128 stands for zero in the data rows.
Every row has a hidden score. How much higher is the second row's score than the first row's in each pair? 15 means about the same, 30 much higher and 0 much lower. The score is a weighted sum of the row's numbers plus the product of two more (or one squared), each taken from its middle value.
[139 133 100 140 114 110 131 106 121 120 105 130]
[134 115 105 107 121 111 131 101 117 127 134 154] ~ 17
[ 95 134 106 123 111 137 115 157  99 105 120  98]
[123 160 105 135 117 101 150 128 127  95 131  92] ~ 17
[156  95 107 162 137 102 154 102 140 108 115 131]
[133 118  95 121 126 116 126 141 107 104 122 103] ~ 11
[124 124 113 123 102 117 114 174  93 112 120  94]
[121 138 201 116 126 108 127  98 109 223 139 109] ~ 17
[136 105 116 119 111 110 130 101 106 124 105 160]
[150 104 142 106 111 119 130 100 117 154 200 128] ~ 21
[156 112 109 140 118 106 122 214 114  99 155 107]
[130 119 138 138 129 107 126 104 124 138 127 145] ~ 15
[147 121 133 136 209 114 135 110 102 108 105 155]
[119 106 147 139 180 250 128 119 123 129 114 122] ~ 14
[150 112 114 115 124 105 145 100 138 112 124 171]
[112 175 236 109 136 146 132 103 150 162 128 117] ~ 13
[100 140 117 106 103  99 135 150 130 102 111 102]
[121 134 144 125 108 144 121 109  90 167 153 106] ~ 17
[126 232 105 130 168 115 146 194 143 105 117  99]
[193 105 132 172 123 124 139 134  97  96 111  99] ~ 4
[117 124 139 108 125 116 133  97 104 140 117 126]
[146 102 170 149 129 113 137 108 147 113 106 158] ~ 15
[117 130 149 113 112 128 118 158  95 148 158  92]
[106 113 101 132 113 113 121 152  96 109 152 100] ~ 13
[204 118 102 154 111 120 134 168 136 104 232 101]
[168 107 120 123 114 145 123 107 125 124 115 112] ~ 9
[145  97 148 131 148 163 127 123 166 132 108 121]
[109 140 155 107 123 119 124 102 117 154 130 117] ~ 18
[134 129 110 101 133 116 160  98 112 117 109 187]
[103 101 116 112 150 127 127  93 192 104 105 238] ~ 21
[141 181  97 141 156 177 142 103 115 104 103 104]
[109 155 128  95 110 203 116 111 121 141 114 118] ~ 19
[114 160 114 105 107 194 112 170 161 157 116 106]
[116 159 100 119 108 129 119 130 109  98 130  96] ~ 14
[109 131 135 128 108 108 117 162 124 121 143  97]
[130 117 110 153 104 108 131 170 131 107 150 105] ~ 16
[118 108 103 117 128 109 141 105 121 108  95 172]
[168 232 162  91 157 152 122 123 255  94 108 142] ~ 15
[119 129 141 114 128 108 120 101 112 222 149 145]
[137  96 129 120 147 106 165  99 122 106 115 137] ~ 10
[124 113  95  95 123 126 125  97 122 124 100 255]
[115 103 109 204 113 106 134 170 134 104 133  93] ~ 15
[117  99 116 107 126 128 138  92 127 128 113 171]
[123 175 159 119 137 125 124 107 103 218 112  97] ~ 11
[115 110 112  97 136 191 122 248 139 112 124 113]
[164 115 127 156 124  95 114 118 103 104 102 106] ~ 12
[145 110 112 146 121 116 126 103  97 174 128 129]
[124 141  96 135 200 255 125 111 180 133 112 105] ~ 11
[138 128 110 119 116 105 145 102 110 108 143 116]
[126 128 115 108 181 142 150 175 184  98 111 113] ~ 15
[146  95 125 118 124 108 129 104  96 140 101 133]
[137 110 112 108 128 138 121 117 109 117 121 128] ~ 16
[226 141 155 116 244 168 127 121 243  97 105 115]
[134 129  92 171 127 115 149 175 127 104 115  99] ~ 27
[147 133 115 148 107 109 113 113 167 110 138 144]
[113 168 104 106 117 138 136 112 110 117 118 110] ~ 10
[139  96 109 165 157 102 141  99 115 110  97 139]
[140 185 255  89 118 124 108 123 255 105 125 134] ~ 19
[154 116 115 114 103 129 128 171 100 140 224 101]
[120 149 223  92 121 107 116 106 166 114 138 143] ~ 16
[114 104 119 131 121 107 121 108 102 164 100 137]
[114 145 116 127 109 125 117 136 119 138 134  96] ~ 15
[146 105 145 136 223 181 139  98 112 111 107 162]
[114 187 133 120 118  99 121 110 136 109 107 129] ~ 19
[176 108 126 149 126 106 140 102 141 124 138 112]
[116 113 126 171 120 102 118 157 118 136 128 116] ~ 17
[105 102 108 198 144 103 132 104 121 127 102 132]
[107 137 104 121 113 133 113 155 119 103 107 116] ~ 9
[122 110 133 163 151 138 121 111 116 132 113 139]
[130 103 105 114 127 112 125  96 103 120  96 141] ~ 15
[120  95 138  99 149 162 128 108 176 116 105 200]
[112 112 138  95 126 119 120 157 127 104 121 199] ~ 18
[136 141 132 118 161 102 173 104 104 119 103 222]
[ 99 154 106 115 107 123 116 142 102 124 118  98] ~ 8
[138 115 110 152 111 114 129 161 109 100 255  99]
[153 147 128 108 135 255 117 155 201 136 112 114] ~ 6
[120 204 255  92 132 126 113 117 166 103 111 145]
[119 115 155 109 119 121 123 100 105 141 101 139] ~ 12
[126 182 191  89 105 105 123 115 119 126 166 137]
[116 255 216  90 119 101 112 130 210 151 105 128] ~ 10
[136 149 101 122 174 106 163 104 114 106 105 132]
[109 136 163 134 128 155 118 177 125 106 119  96] ~ 14
[129 146 133 126 118 164 121  96 113 185 183 119]
[131 154 135 139 109 108 126 100 112 164 127 119] ~ 13
[206 114 120 147 108 104 122 200 106 131 152  95]
[137 217 122 103 117  96 120 107 166 100 149 148] ~ 19
[137 160 174 110 112 100 107 108 114 173 200 113]
[128 139 114 100 136 123 123 101 113 147 141 123] ~ 9
[107 137 184  93 119 105 132 116 111 206 107 111]
[164 117 111 103 103 114 111 185 106 106 117 100] ~ 15
[156 129 103 123 129 118 120 177 118 109 114  95]
[124 105 101 161 114 110 134 150 143 101 110 101] ~ 19
[128 121 133 156 115 115 120 155 123 113 212 102]
[110 128 119 112 122 109 143 110 108 114 108 155] ~ 11
[173 112 132 123 126 101 152 105 117 125 173 129]
[100 156 133 106 113 125 112 177 122 130 126  92] ~ 13
[118 110 185 125 104 115 122 177 100 123 123  94]
[107 123 114 124 132 110 136  96 113 133 109 148] ~ 12
[108 103 113 122 182 128 138  98 224 109 102 225]
[100 121 117 127 123 107 131 115 114 211 112 190] ~ 11
[140  95 129 106 119 119 120  99 183 109 108 158]
[189 106 173 127 117 113 137  99 124 133 183 133] ~ 18
[108 118  99 220 111 117 119 163 101 121 129  91]
[130 104 187  98 189 255 124 111 187 140 117 175] ~ 10
[124  99  94 143 146  98 126 100 130 129 102 255]
[128 127 130  99 116 125 130 102 111 131 114 100] ~ 4
[110 107 104 130 104 115 124 151 106 101 132  88]
[144 134 113  90 130 160 114 111 140 147 151 101] ~ 15
[123 132 104 129 154 110 164 149 149 100 121 110]
[107 136 135 114 107 133 116 144 187 118 121 113] ~ 13
[103 102 113 112 109 112 131 109 106 142 108 131]
[153 136 128 130 142 126 127 112 119 233 198 163] ~ 24
[129 120 134 130 100 128 132 181 128  97 131  94]
[127  96 103 108 113 118 122  93 124 113 118 163] ~ 17
[119 101 110 159 155 114 131 143 165 110 109 118]
[121  99 106 107 202 143 145 112 130 114 113 160] ~ 11
[135 211 213 106 112 105 113 112 182 134 179 117]
[119 164 112 205 120 100 129 101 123 161 122 159] ~ 29
[168 107  99 124 107 102 129 104  89 129 185 126]
[111 142  96 150 102  98 126 160 104 106 137  89] ~ 12
[161 102 111 124 108 119 120 168 179 103 121 143]
[116 111 137 115 137 108 126  99 147 126 115 152] ~ 14
[138 113 109 169 181 227 130 147 114 126 112  96]
[125 124 139 122 109 172 115 164 103 129 119  97] ~ 20
[135 110 222 122 111 115 132 102 113 195 152 166]
[157 112 164 143 122 160 122 113 153 176 126 112] ~ 8
[104 107 105 105 116 133 124 147 135 112 114 102]
[116 117 113 151 143  99 146  98 100 119 100 134] ~ 15
